Small tables with named rows and columns. After each table, cells are looked up by row and column.

gid:
columns: doz, tupim, saz, mibi, fadomen, zum, bimolek, gev, vagav
zolufor: [4244, 3737, 4632, 5058, 4253, 4746, 4658, 4336, 5347]
lom: [4215, 5266, 4683, 4664, 4806, 4687, 4705, 5083, 4122]
fam: [4198, 4462, 4899, 4752, 4576, 4668, 5143, 4867, 4940]
lolum: [2022, 7814, 4657, 4487, 5363, 4618, 4793, 6853, 1525]
vizi: [4646, 4660, 4717, 4708, 4700, 4706, 4733, 4718, 4708]
nagov: [4049, 4397, 4949, 4773, 4544, 4651, 5257, 4930, 5008]
litelid: [4604, 4748, 4702, 4713, 4839, 4772, 4883, 4783, 4871]

What is the zum of litelid in gid?
4772
What is the zum of nagov in gid?
4651
What is the vagav of nagov in gid?
5008
What is the saz of litelid in gid?
4702
What is the bimolek of zolufor in gid?
4658
What is the doz of vizi in gid?
4646
What is the bimolek of vizi in gid?
4733
What is the doz of litelid in gid?
4604
What is the doz of fam in gid?
4198

togasi =
        zem  tetok  vum  nenidi  lufem  sepora  vul  mem  gid
mig     175    151  120      37     95     111  145  139  149
gadup    89     66   70     179    172     147   88   75  162
nufa    160    101   84      66    124     106   86  102  168
zag     151    115  123      88    105     117  113  118  141
rolor   118    148  112     175    189     166  144  125  140
vod     180    130   59      31    157     123  103  108  174
zitif   146    121   52      81    176     127   79  108  192
gib     178    138  123      35     90     111  120  113  139
geb     178    131   98      54    104      82  107  102  142
bam     102    100   68     161    201     145   92   95  161
dup     155    160  118      83    137     138  125  147  139
tifad    81     39  117     123    109      80   72   78  165
zorono  208    155   84      50    146     138  123  130  165
biz     129    121   89     144    184     173  132  110  155

What is the nenidi of vod in togasi?
31
What is the tetok of gadup in togasi?
66
What is the sepora of rolor in togasi?
166
What is the sepora of gadup in togasi?
147
What is the lufem of gadup in togasi?
172
What is the sepora of dup in togasi?
138
What is the gid of vod in togasi?
174
What is the vum of zag in togasi?
123
What is the mem of dup in togasi?
147
What is the vul of biz in togasi?
132
What is the gid of gadup in togasi?
162
What is the zem of tifad in togasi?
81
What is the zem of gadup in togasi?
89
What is the tetok of geb in togasi?
131
What is the nenidi of biz in togasi?
144
What is the mem of zag in togasi?
118
What is the mem of vod in togasi?
108
What is the lufem of vod in togasi?
157
What is the vul of vod in togasi?
103
What is the vum of rolor in togasi?
112
Which row has the largest gid? zitif

damus =
|  | mukizo | feson | suz | rumitim | lal | nibeso | sesil |
|---|---|---|---|---|---|---|---|
| bot | 29 | 33 | 19 | 94 | 36 | 18 | 32 |
| zeg | 30 | 23 | 20 | 64 | 33 | 19 | 39 |
| bub | 30 | 27 | 20 | 58 | 31 | 18 | 36 |
| nena | 28 | 27 | 19 | 62 | 38 | 18 | 40 |
| mufor | 27 | 28 | 20 | 85 | 32 | 20 | 47 |
| vediri | 30 | 26 | 19 | 77 | 29 | 18 | 32 |
| ler | 30 | 28 | 19 | 52 | 39 | 19 | 34 |
| vofef | 30 | 29 | 23 | 65 | 43 | 17 | 38 |
| gegufu | 26 | 29 | 19 | 69 | 35 | 19 | 38 |
| kapi | 25 | 31 | 19 | 88 | 36 | 18 | 42 |

bot, sesil: 32
bot, rumitim: 94
bub, suz: 20
kapi, suz: 19
bub, nibeso: 18
ler, lal: 39

kuv =
|  | futudem | goz | galu |
|---|---|---|---|
| fofav | -5.09 | -7.76 | -15.37 |
| sibis | -1.14 | 37.59 | -63.90 |
| megesa | -12.86 | -7.76 | -9.78 |
| pavu | -5.09 | -13.59 | -11.71 |
| sitid | -68.32 | -7.76 | 33.40 |
| rog | -6.20 | -17.60 | -2.97 |
| gaf | -5.09 | 7.97 | -28.49 |
| lomabi | 3.44 | 63.05 | -90.94 |
| tumarod | -9.38 | -7.76 | -12.22 |
| vibab | -5.09 | -7.76 | -13.33 |
| mibuped | 3.78 | -6.15 | -28.54 |
| supu | -2.75 | -10.76 | -13.33 |

futudem of sitid = -68.32
goz of lomabi = 63.05
futudem of mibuped = 3.78
galu of vibab = -13.33
galu of supu = -13.33
futudem of rog = -6.20
galu of rog = -2.97
galu of sibis = -63.90
goz of fofav = -7.76

mul.tsv
	bigev	zulem	feg	fubetel
ninekuf	7.44	3.28	-5.79	1.06
sazoder	1.07	-1.05	3.19	3.11
siz	0.94	5.47	2.64	3.12
rif	2.63	-1.55	5.29	3.90
vef	1.07	-1.06	3.11	3.48
rulo	7.46	3.32	1.23	2.80
gafasi	-0.33	4.62	1.75	3.06
larukap	7.44	3.31	2.13	3.03
lutunu	0.88	5.41	-6.49	0.70
tuselo	2.55	-1.57	-1.47	2.20
femo	2.58	-1.57	5.37	4.03
puvib	-0.37	4.64	2.79	3.35
saz	0.92	5.46	2.19	3.01
didak	7.44	3.28	0.16	2.80

feg of femo: 5.37
zulem of ninekuf: 3.28
zulem of lutunu: 5.41
bigev of saz: 0.92
feg of puvib: 2.79
zulem of siz: 5.47
fubetel of tuselo: 2.20
zulem of saz: 5.46
bigev of femo: 2.58
feg of ninekuf: -5.79
bigev of gafasi: -0.33
zulem of puvib: 4.64
zulem of vef: -1.06
zulem of tuselo: -1.57
fubetel of puvib: 3.35
zulem of sazoder: -1.05
fubetel of gafasi: 3.06
Which row has the largest zulem? siz

saved.csv
,zolalot,fud
fefu,231,58
natipo,242,139
pekab,117,137
pomit,169,182
nuzo,202,224
gen,57,253
tuzo,166,248

fefu, zolalot: 231
nuzo, fud: 224
pekab, zolalot: 117
tuzo, zolalot: 166
natipo, zolalot: 242
natipo, fud: 139
tuzo, fud: 248
pomit, zolalot: 169
gen, fud: 253
nuzo, zolalot: 202
fefu, fud: 58
pekab, fud: 137
gen, zolalot: 57
pomit, fud: 182

Table mukimug
fields: geg, lov, gev
vus: [104, 51, 184]
fif: [40, 233, 44]
vozo: [140, 147, 91]
bivig: [187, 174, 143]
fum: [174, 124, 107]
luriri: [30, 42, 190]
nak: [29, 155, 169]
zozufo: [62, 226, 19]
navul: [165, 133, 213]
zotu: [29, 127, 222]
rarude: [67, 90, 96]
paf: [234, 159, 56]

rarude, geg -> 67
bivig, geg -> 187
navul, lov -> 133
vozo, gev -> 91
vus, gev -> 184
fif, geg -> 40
paf, geg -> 234
nak, gev -> 169
nak, lov -> 155
luriri, gev -> 190
vus, lov -> 51
Which row has the largest geg? paf

sizonif.tsv
	nin	kup	dadavu	vos	siremol
viti	561	464	320	198	347
vufuz	824	33	665	373	392
ref	453	265	438	629	293
nagam	410	203	484	525	509
vidomom	622	120	690	698	315

nin of vufuz is 824
dadavu of nagam is 484
vos of nagam is 525
kup of viti is 464
dadavu of ref is 438
kup of vidomom is 120
vos of ref is 629
siremol of ref is 293
nin of ref is 453
nin of nagam is 410
kup of ref is 265
Row with the largest nin: vufuz

ranub:
cols = naloko, zegapil, nik, sodeker, dud, numap, nomogiv
zivub: [7.36, 2.59, 0.32, 7.38, 5.33, 6.73, 4.31]
vak: [4.14, 8.03, 5.79, 1.48, 5.76, 4.20, 4.30]
gavo: [5.02, 5.50, 8.87, 4.11, 8.35, 2.43, 5.21]
gusove: [5.32, 3.69, 7.30, 6.39, 5.96, 3.04, 4.85]

What is the nomogiv of gusove in ranub? 4.85
What is the dud of gusove in ranub? 5.96
What is the nik of gavo in ranub? 8.87
What is the naloko of gavo in ranub? 5.02
What is the sodeker of gusove in ranub? 6.39
What is the zegapil of gavo in ranub? 5.50
What is the sodeker of vak in ranub? 1.48
What is the dud of vak in ranub? 5.76
What is the sodeker of zivub in ranub? 7.38
What is the zegapil of vak in ranub? 8.03
What is the nik of gusove in ranub? 7.30
What is the numap of zivub in ranub? 6.73
What is the nomogiv of gavo in ranub? 5.21
What is the dud of zivub in ranub? 5.33
What is the nomogiv of vak in ranub? 4.30
What is the nomogiv of zivub in ranub? 4.31
What is the numap of gusove in ranub? 3.04

